In the data rows, zero lies at 4.5, halfway between 4 and 5.
What is the hidden score of each row? Scores go from 0 to 40, and 20 is about the middle. The score is a weighted sum of the row's numbers plus the product of two more (or one squared), each taken from its middle value.
"5 4 3 5 3 4 6 5 4 5 4 7 2 3 6 4 3 7 5 5 4 4" 32
"5 7 4 4 5 3 3 4 8 5 5 2 7 6 3 6 7 2 3 4 6 7" 14
"5 3 4 6 4 6 5 3 4 4 3 5 3 5 5 3 3 5 5 4 5 4" 19
"5 7 6 5 7 7 4 5 4 3 3 2 6 4 2 4 4 2 3 3 4 4" 26
"5 5 4 4 4 6 5 5 4 2 5 4 5 6 4 4 3 4 7 6 4 3" 16
"4 5 5 4 6 5 1 3 6 5 5 4 9 6 4 5 8 5 4 4 6 6" 35
"5 4 2 4 4 6 8 6 2 4 4 7 3 5 5 4 3 7 7 6 2 0" 21
"0 2 4 4 5 4 5 6 3 3 5 4 6 5 7 8 5 4 7 7 3 3" 7
"3 2 5 5 4 5 5 5 4 4 4 6 4 5 6 5 4 5 5 6 5 4" 15
"5 5 4 4 5 6 7 7 1 3 3 5 4 4 4 4 2 5 5 5 2 2" 23
"6 5 4 4 4 5 5 5 4 5 2 5 4 4 4 4 4 5 3 3 5 5" 20
"6 4 5 6 5 6 4 3 6 4 3 4 3 5 5 3 5 4 4 2 6 5" 13
"6 6 4 4 5 6 5 5 4 4 4 4 6 5 4 4 5 4 4 3 5 4" 22
"4 5 4 3 4 3 5 5 4 6 4 5 4 3 5 5 4 5 4 5 4 6" 29
"5 5 3 4 4 5 4 5 5 5 4 5 5 5 5 5 5 6 5 4 5 5" 24
"1 2 6 5 5 4 3 3 5 4 7 5 6 6 6 5 6 4 6 6 5 5" 12
"7 5 4 4 5 7 4 4 5 4 2 4 5 5 4 2 5 5 3 2 5 5" 6
"4 4 0 0 2 2 4 5 5 7 9 6 7 6 5 6 6 7 7 7 4 5" 24
"4 5 4 3 4 4 7 7 1 5 5 6 3 2 5 5 4 6 5 8 1 3" 21
"5 4 3 4 3 3 3 3 7 5 6 4 5 6 5 5 6 5 5 4 7 7" 16
"4 4 5 5 5 5 2 3 6 5 6 5 7 6 4 4 4 4 5 4 7 6" 27
"2 1 5 5 4 4 2 2 6 5 6 6 6 6 6 5 5 4 6 5 7 6" 17
"6 6 3 3 4 4 7 7 2 5 4 5 4 3 4 4 4 6 5 6 0 1" 20
"5 9 8 4 9 5 3 5 4 5 3 2 6 1 2 4 8 3 0 2 4 6" 34
"4 5 8 6 7 6 3 4 4 5 5 4 5 3 3 3 5 3 3 4 4 5" 17
"5 2 1 5 1 4 6 5 4 5 5 9 1 5 7 4 3 9 8 6 4 3" 17
"4 5 4 3 4 4 5 5 4 6 4 5 4 4 5 5 4 6 4 4 5 6" 25
"4 3 1 3 1 1 4 4 7 4 7 4 5 9 6 8 5 4 7 6 7 5" 5
"5 4 1 3 2 3 6 5 5 5 7 5 5 6 5 4 5 6 6 5 4 4" 9
"6 8 8 6 9 5 1 2 7 4 5 1 6 5 0 2 5 0 2 2 6 6" 33
"5 6 8 5 7 4 2 3 5 7 4 4 5 3 1 2 5 2 0 3 6 8" 20
"5 5 4 4 5 6 4 4 4 4 4 4 6 6 4 3 4 5 5 4 5 5" 22
"4 4 4 5 4 4 4 4 5 2 5 3 5 8 5 6 5 3 7 6 5 4" 9
"4 2 5 5 4 4 5 4 5 5 3 6 2 4 6 5 5 6 4 4 5 5" 11
"6 6 4 3 4 6 5 5 3 5 4 5 5 4 3 3 3 6 4 4 4 4" 27
"7 5 3 5 4 5 4 3 7 3 5 4 5 9 3 4 3 4 6 4 7 5" 20
"4 4 2 2 2 3 4 5 5 6 8 7 6 6 5 5 5 6 6 6 5 5" 20
"3 5 7 6 7 4 3 4 5 2 6 2 5 4 4 7 7 1 5 5 4 4" 29
"5 6 5 4 6 4 5 6 3 5 3 4 4 2 4 5 6 5 2 4 3 5" 24
"6 7 8 6 7 5 2 2 7 4 5 1 5 4 1 3 5 1 3 1 6 6" 22
"1 4 3 2 3 1 4 5 4 6 7 7 6 4 7 9 6 6 6 8 4 6" 28
"5 4 0 1 0 2 5 4 5 6 9 6 5 5 5 5 5 7 8 6 4 5" 21
"5 2 6 9 5 7 6 4 4 0 2 4 1 4 6 4 3 4 5 2 4 1" 18
"5 4 5 4 4 4 5 5 5 5 3 4 3 4 6 5 5 5 4 3 5 5" 13
"3 4 4 3 3 3 7 6 2 5 4 5 4 3 5 6 4 5 5 6 3 4" 9
"4 4 5 5 5 5 2 3 6 5 5 4 6 7 4 3 5 3 4 4 7 6" 13
"5 7 5 4 5 3 5 5 4 4 5 3 4 3 4 5 6 4 3 4 4 5" 26
"5 5 4 4 3 4 7 7 2 5 5 6 2 1 4 4 1 5 5 5 1 2" 27
"5 6 5 3 5 5 6 7 2 6 3 5 4 0 3 4 3 5 3 5 2 4" 34
"5 7 6 3 6 4 4 4 5 6 4 4 6 3 3 4 7 4 1 4 5 7" 23
"3 3 2 1 1 0 5 4 5 7 8 6 6 5 6 6 5 7 6 6 5 6" 10
"3 4 4 4 3 4 9 9 2 4 3 5 3 3 6 5 2 4 5 6 3 2" 15
"5 8 5 3 7 5 5 7 2 5 3 4 5 1 2 4 5 5 1 4 2 5" 34
"6 8 5 3 5 5 5 6 3 4 4 2 5 4 2 4 5 4 4 4 2 4" 16
"5 3 4 5 4 6 4 3 5 5 4 5 5 6 5 3 4 5 5 4 6 5" 15
"3 4 3 1 2 0 3 4 5 9 9 9 6 5 5 6 6 9 5 8 5 8" 19
"8 7 4 6 6 8 2 3 6 4 4 3 7 8 1 2 4 3 5 4 6 4" 20
"5 5 4 4 4 4 5 5 4 7 3 6 3 3 4 4 4 6 3 5 4 5" 19
"6 3 2 6 1 4 7 5 5 5 3 9 0 4 7 4 1 7 6 5 5 3" 27
"4 4 3 2 3 2 3 4 5 9 6 6 6 5 4 5 6 6 4 5 7 9" 17
"8 4 3 5 3 6 8 6 3 4 3 7 0 3 4 2 0 6 5 4 3 2" 12
"4 4 4 4 4 4 6 6 3 3 4 4 4 4 6 6 5 5 5 5 4 3" 26
"5 5 3 4 4 4 5 5 4 4 4 4 4 4 5 5 5 5 4 4 5 4" 29
"5 4 7 6 6 6 4 3 5 5 3 4 3 4 4 2 4 4 3 3 5 5" 14
"5 6 7 5 6 5 4 5 4 7 3 4 4 0 3 4 6 4 0 3 4 6" 35
"5 3 8 9 6 6 3 2 6 3 4 5 3 5 4 2 4 3 4 1 6 5" 8
"5 7 8 5 7 4 4 4 4 7 3 4 4 1 2 3 4 3 0 3 4 7" 35
"4 4 4 4 4 4 4 5 4 5 5 5 5 4 5 5 5 5 5 5 5 5" 27
"6 6 4 4 4 4 5 5 4 7 3 5 3 3 3 3 3 6 1 4 5 6" 25
"6 5 5 6 6 6 1 1 7 3 5 3 6 7 2 3 4 2 5 3 6 5" 18
"6 6 3 3 4 3 5 5 5 4 5 3 5 5 3 5 4 3 5 4 5 5" 21
"6 6 4 3 4 5 6 5 4 7 4 6 4 3 3 3 4 6 3 5 4 5" 20
"8 7 4 5 6 6 4 4 7 3 2 0 5 5 3 4 5 2 3 1 5 5" 18
"3 4 7 6 6 5 6 6 2 3 2 5 2 0 5 5 4 5 4 5 1 3" 23
"4 5 4 4 4 4 6 7 2 5 4 5 4 2 5 5 3 5 4 6 2 3" 27
"3 5 5 3 4 3 7 8 1 5 5 5 3 0 5 6 4 5 4 8 0 3" 23
"5 3 4 5 4 6 7 7 2 4 2 6 3 4 5 4 0 6 5 5 3 2" 21
"5 6 5 3 6 6 3 4 5 5 5 3 8 5 2 4 5 3 4 5 5 6" 22
"5 6 5 5 5 4 4 4 6 3 4 1 5 5 4 5 6 2 4 4 5 5" 15
"1 3 6 4 6 5 5 7 1 2 4 4 5 3 7 8 5 4 6 7 0 2" 25
"5 4 4 4 4 5 4 4 5 5 5 5 6 6 4 3 4 5 5 5 6 5" 16
"4 0 6 9 5 8 4 3 6 0 4 5 3 6 6 4 2 3 6 3 6 2" 15
"5 4 1 1 1 2 4 4 5 9 8 9 5 5 5 5 5 9 6 7 5 6" 27
"2 3 5 5 5 5 6 7 2 2 3 4 4 4 7 7 5 4 5 6 2 2" 19
"6 5 7 9 6 6 3 0 8 3 5 3 4 5 3 0 3 2 4 0 7 5" 38
"4 5 4 3 4 4 4 6 4 3 6 4 6 5 3 6 3 3 6 6 4 4" 25
"5 5 5 6 4 4 6 7 2 4 5 6 0 0 4 5 0 4 4 5 3 3" 34
"4 3 4 7 5 5 4 3 6 2 5 4 5 8 5 5 4 3 8 5 6 3" 18
"9 5 4 8 6 8 4 2 7 2 3 3 4 7 3 2 3 3 5 1 6 4" 16
"5 3 4 5 3 4 4 4 6 5 3 5 3 5 6 4 5 6 4 4 6 5" 11
"5 4 3 3 2 4 6 6 3 4 7 5 4 5 5 5 4 6 7 6 3 3" 18
"6 4 4 6 5 5 4 3 6 2 4 3 4 7 5 5 4 3 6 4 5 4" 22
"4 5 4 3 5 5 7 9 1 4 4 4 5 3 5 5 4 5 5 6 1 2" 17
"5 4 5 6 5 7 4 3 6 3 4 4 5 6 4 3 2 4 5 3 6 4" 22
"7 4 1 4 3 7 8 6 3 4 4 6 2 5 5 3 1 7 7 5 3 0" 24
"4 2 6 6 5 6 5 4 5 4 3 5 3 4 6 4 4 5 5 4 5 4" 15
"3 5 6 4 6 5 5 7 2 4 2 3 4 0 5 6 6 4 3 5 1 4" 29
"3 3 4 3 3 3 2 3 6 7 7 6 7 6 5 5 5 5 5 6 7 9" 17
"4 5 1 1 1 0 4 5 6 7 8 6 7 6 5 7 6 5 6 6 6 6" 23
"5 5 3 4 1 2 5 5 5 6 9 6 5 5 5 5 4 5 6 5 5 5" 9
"8 6 3 3 4 5 6 5 3 6 4 5 4 4 3 2 4 7 5 4 3 3" 19
"4 5 6 5 6 6 4 5 4 3 4 2 5 4 3 4 5 2 5 5 4 4" 18
"5 4 4 5 3 4 7 7 2 5 4 7 0 2 5 5 0 5 5 6 3 3" 28
"4 4 3 5 3 5 6 6 4 2 3 5 4 5 7 6 4 5 6 5 4 2" 23
"4 5 4 3 5 5 6 6 3 3 4 4 5 4 5 5 4 5 5 4 3 3" 23
"5 5 5 4 5 5 5 5 4 5 3 5 4 3 5 5 6 5 3 4 4 5" 19
"6 7 8 7 7 6 1 1 7 4 5 2 5 5 0 1 4 0 3 1 7 6" 19
"5 2 2 7 2 7 9 7 3 0 3 6 1 6 7 4 0 5 9 5 3 0" 16
"4 3 4 5 5 6 5 4 5 2 2 3 4 6 6 5 5 4 5 3 5 4" 9
"8 9 5 4 7 7 1 2 6 4 5 0 8 5 0 3 5 3 4 3 5 6" 32
"5 5 5 5 5 5 0 0 9 5 7 3 8 7 2 3 4 1 5 3 8 7" 16
"6 8 5 4 7 5 4 4 6 3 3 0 6 5 3 5 7 2 3 3 5 5" 26
"5 5 5 4 4 3 6 6 3 6 3 6 3 2 4 5 3 5 2 5 4 5" 25
"6 5 2 3 3 4 5 5 5 5 5 4 4 5 5 4 5 6 5 4 4 4" 13
"6 3 2 5 2 5 9 6 3 3 3 8 0 4 6 4 0 7 8 5 3 0" 20
"5 6 6 4 5 4 4 4 5 8 4 5 4 1 4 4 5 5 0 4 5 7" 24
"5 6 5 5 5 4 1 2 7 6 6 4 7 5 3 3 7 3 3 3 8 9" 25
"6 4 4 5 4 5 4 4 5 4 3 4 3 5 5 4 5 6 4 3 5 5" 10
"4 6 5 4 5 4 6 7 2 5 4 5 4 2 4 5 4 5 3 5 3 4" 30
"6 7 6 6 6 5 4 4 6 3 4 0 4 5 2 4 4 0 4 3 5 4" 17
"3 4 5 4 5 4 6 7 3 3 3 3 3 3 6 7 5 4 4 5 3 4" 19
"5 4 3 3 2 2 5 5 5 7 5 5 4 5 5 5 5 6 4 5 5 6" 9
"2 4 4 3 4 3 8 9 0 5 4 6 3 2 6 8 4 5 6 9 0 2" 22
"4 4 2 3 3 2 2 3 7 5 9 5 8 9 5 7 6 4 7 7 7 6" 20
"8 6 2 4 4 6 5 5 4 4 5 4 5 5 3 3 4 6 6 3 4 3" 25
"4 4 7 8 7 6 3 3 6 2 5 3 5 5 4 4 5 1 5 4 5 4" 21
"6 4 7 9 6 6 3 1 8 3 4 4 3 5 4 1 4 2 4 0 7 5" 23
"5 6 4 3 5 4 5 5 4 7 4 5 5 4 3 4 6 6 3 5 4 6" 16
"7 7 5 5 6 5 3 4 5 4 4 3 5 5 2 3 5 4 3 3 5 5" 18
"3 4 5 3 4 4 8 8 0 3 4 4 3 3 6 6 4 5 5 7 0 2" 8
"5 4 8 9 7 6 2 1 7 4 5 4 5 5 3 1 4 2 3 2 7 5" 21
"5 2 4 6 4 5 7 5 4 4 1 6 0 3 7 5 2 6 5 4 4 3" 28
"5 7 6 4 5 5 5 5 3 4 4 3 5 4 3 3 5 3 3 4 4 5" 14
"2 2 5 5 5 4 2 1 8 5 6 5 6 6 6 5 9 4 5 4 7 6" 5
"7 5 3 4 3 5 7 6 2 4 5 6 2 3 4 3 0 6 6 4 1 1" 16
"4 5 6 5 5 4 3 3 6 5 5 4 5 5 4 4 6 3 3 3 6 6" 15
"5 6 5 4 4 4 8 8 1 4 4 5 2 1 4 4 1 5 4 5 1 2" 24
"6 9 6 5 7 6 3 4 6 4 4 0 5 4 1 4 5 0 2 3 5 5" 26
"4 5 6 4 5 5 4 5 4 6 4 4 5 2 3 4 4 4 2 4 4 6" 23
"3 3 3 3 3 3 5 5 5 6 4 6 5 5 7 6 6 6 5 6 5 5" 12
"5 5 5 4 4 4 4 4 5 7 3 6 3 3 4 4 4 6 1 4 5 6" 19
"3 2 3 4 2 0 4 4 5 7 5 6 4 5 7 7 6 7 5 6 6 6" 16
"7 6 5 6 6 5 3 2 8 3 4 2 4 5 4 3 6 3 4 2 6 5" 25
"4 5 4 2 5 3 1 3 6 9 6 5 9 5 3 5 7 5 3 5 7 9" 27
"4 3 4 5 5 7 6 6 2 1 4 5 5 6 6 5 4 6 8 6 3 1" 22
"5 7 7 5 8 6 3 4 5 4 4 3 7 4 2 3 5 2 2 3 5 5" 30
"4 4 5 5 4 4 4 4 6 4 4 4 4 5 6 5 6 4 4 3 6 5" 15
"3 5 5 5 6 5 4 5 5 2 5 2 5 5 6 8 7 3 6 5 3 3" 26
"7 4 2 5 3 6 7 5 4 2 3 4 3 6 5 4 3 6 6 4 4 1" 19
"7 4 4 7 4 5 4 3 7 1 4 3 3 7 5 4 4 3 6 3 6 3" 8
"5 6 4 4 3 3 7 7 2 5 7 5 3 2 4 5 3 5 5 6 1 3" 13
"6 5 3 5 4 6 6 5 4 1 4 3 3 5 5 5 4 5 7 4 3 1" 25
"6 6 7 8 8 8 0 0 7 4 5 3 6 6 0 0 4 0 3 2 7 5" 25
"3 4 4 4 4 4 3 4 5 5 7 5 7 6 5 6 6 5 6 5 6 5" 37
"5 4 2 3 3 6 9 7 2 4 4 5 3 5 5 4 2 6 7 5 2 0" 15
"5 4 4 4 4 5 4 5 4 4 5 5 5 5 5 5 4 5 5 5 5 5" 13
"5 4 5 5 5 5 4 4 5 4 4 4 4 4 5 4 5 5 4 4 5 5" 17
"5 5 4 4 4 5 7 7 2 4 6 6 3 2 4 4 2 5 6 5 1 2" 21
"6 7 3 3 4 4 5 6 4 4 5 4 5 4 3 5 5 4 5 5 3 4" 22
"7 9 4 3 6 6 4 5 5 5 5 2 8 5 0 2 5 3 3 4 4 5" 19
"5 2 2 5 2 4 5 4 5 5 4 7 3 6 7 5 5 8 6 5 6 5" 14
"5 4 5 5 5 6 4 4 5 4 5 4 5 6 3 3 2 3 5 4 6 5" 19
"3 5 4 2 4 3 8 9 0 3 5 4 4 3 5 8 4 4 7 8 0 1" 29
"0 2 5 4 4 1 4 4 5 4 7 4 5 5 8 9 7 4 6 7 5 5" 18
"3 3 4 4 4 3 6 6 3 5 4 6 4 4 6 6 4 5 5 6 4 5" 26
"5 8 5 3 6 5 5 7 2 7 3 5 4 0 1 3 4 5 0 5 2 5" 29
"5 2 3 6 4 7 8 6 4 1 0 4 2 5 9 5 4 5 5 4 5 2" 20
"3 3 6 5 5 5 6 6 2 4 2 6 1 2 6 5 2 5 4 5 3 3" 25
"5 4 7 6 5 5 5 4 5 5 2 4 2 3 4 3 4 4 2 3 5 5" 10
